Each path below is one point turned by a fixed rotation once a step. After each direction that follows a path, write how fast that rotation turns it, in degrees each step (0 if it stays still).
Each turn is a multiple of 5 degrees from 10 to 175, or 0.
Each row of a path follows its step; steps can be skipped.

step 0: [ 30.9  -9.7 -22.3  -2.3  21.4   3.7 -16.0  22.6  24.0   7.8  21.0  41.7
 -26.2 -36.1   3.6  25.4  -8.4   8.3 -33.6  51.3 -35.0  -0.1   2.8 -13.0
  -6.2 -22.2 -21.9]
step 1: [ 28.9 -23.2  -1.8  29.8  29.0 -17.0 -11.0  39.9   9.7  12.4 -17.7 -10.0
 -29.7 -33.8   2.3 -14.2 -14.6  18.4   4.6  13.4 -11.5 -10.4  74.1  -7.1
  16.1  -9.9  -0.2]
step 2: [ 21.8 -38.4   2.7 -22.1  35.4 -35.1 -21.0  39.7   4.1 -12.4 -11.4 -32.2
 -45.9   6.4  14.1   4.1 -17.6   0.8  20.4  33.7 -13.6 -33.7 -19.4   5.5
 -13.3  -1.7 -11.9]
step 3: [ -9.9 -15.5  17.5  -0.3   4.4  15.0 -10.4  35.0 -42.4 -44.2 -15.3 -33.4
 -50.6   8.6 -24.8  30.5  -7.4 -23.2  -1.0  15.2  -5.6 -16.5  32.3 -27.0
  25.0   8.8  -1.6]
step 4: [ -6.7  -9.3  -5.1 -30.7  24.4  39.2 -35.2   9.0  -4.5  -9.6   8.9  21.8
 -39.0 -16.5 -13.0  34.8 -23.1 -30.2   3.3  43.4 -37.9  22.7 -14.0 -33.2
 -18.9 -12.0  -4.9]
step 5: [ 24.9   0.4   5.3  21.3  29.3  20.0 -11.7  20.2 -16.5  29.6   5.6  22.8
 -29.4 -25.6 -11.5  -7.2 -33.0 -25.7  -6.9  20.2 -16.0  31.3  52.3  -7.1
  39.7  -0.1 -27.1]
step 6: [ 24.6  -8.8  -6.2   4.2  40.5 -26.0  -3.5  26.1  31.3  33.1 -11.7   0.7
 -48.9 -25.8  21.9  17.3   7.5 -17.9  32.6  24.1 -20.0   2.0  -2.3  15.2
  -6.9 -16.0 -48.9]
step 7: [ 11.5  -8.4  -4.9  11.2   0.1 -14.5  -7.1  63.8   6.6 -11.0  -9.1 -29.6
 -42.8  11.0  -0.3  21.0  18.5  -8.9 -20.6  30.8  10.4 -34.3  29.9  -0.7
  47.8  -6.4 -25.3]
step 8: [-13.2 -17.2 -17.5 -35.4   9.7  20.4 -47.8  45.1  32.8 -17.8 -14.2 -28.8
 -34.1 -11.0   1.3  22.6  12.4 -16.4  12.0  23.7 -16.4  -7.5  11.4 -35.1
 -20.2 -10.7  19.4]
step 9: [ 17.7  -9.7   3.2 -24.9  14.3  32.1 -44.2  40.8 -19.9   0.5   7.3 -10.8
 -18.4  13.8 -11.1 -29.1 -48.1 -28.7  -9.7  21.1  -6.4  15.7  26.3 -29.4
  26.6  24.5  -2.7]
Speeds:
[-16.9   0.0  -5.3  -4.9 -10.2  11.3  -8.7  -3.5   2.6  -3.6  -2.7   4.1
  11.0   2.2  -2.8  14.4   1.4  14.1  -9.7  22.0   7.9   3.1  15.2  -3.3
  -7.7 -11.1  -6.5]
90
[ -2.3  -8.9   2.8  -9.3  10.6 -10.2  -6.7 -11.7  14.7  14.6   0.0  -0.2
   0.8   1.8   5.1  21.6   5.5  -2.3  10.8  -7.3  -5.5   1.8  -6.5 -14.2
 -18.7  -2.3   4.5]
170
[ -1.4  -8.0  -3.0   3.5 -13.0  -2.7 -11.6  17.4   2.3  -6.4  -2.1  11.0
   0.4  -4.6   5.5  -3.8 -13.9   6.8   2.0 -14.7  12.6 -17.7  -1.2 -12.4
 -13.8  10.3  -6.1]
55
[ -3.7  -9.4  -6.5   6.5   3.8   0.1  11.3   0.3  17.7   9.8  -5.1   2.9
  -1.6 -23.8  -2.7   4.4   2.9   8.8 -11.9  -5.0  10.4   7.8 -11.3  -1.1
  16.0   0.2 -13.8]
60
[ 10.2   6.6  -8.9  21.9  -7.6 -13.2   3.3   5.8   8.3  16.0   2.2  12.8
  -1.1   5.1   5.8  -0.7   8.9   6.9   9.1   8.0  -6.4 -12.5   7.2   6.3
   0.8 -16.2   0.0]
65
[-15.2 -15.2  -2.3  -0.8 -14.1  -8.2   1.4  -2.8  -8.6 -11.9   1.9  -4.5
 -10.1   7.3   8.5  15.3  14.1 -10.1   2.1  -6.8  -0.7 -10.8  -6.1  13.1
   9.6  -4.3 -11.3]
85
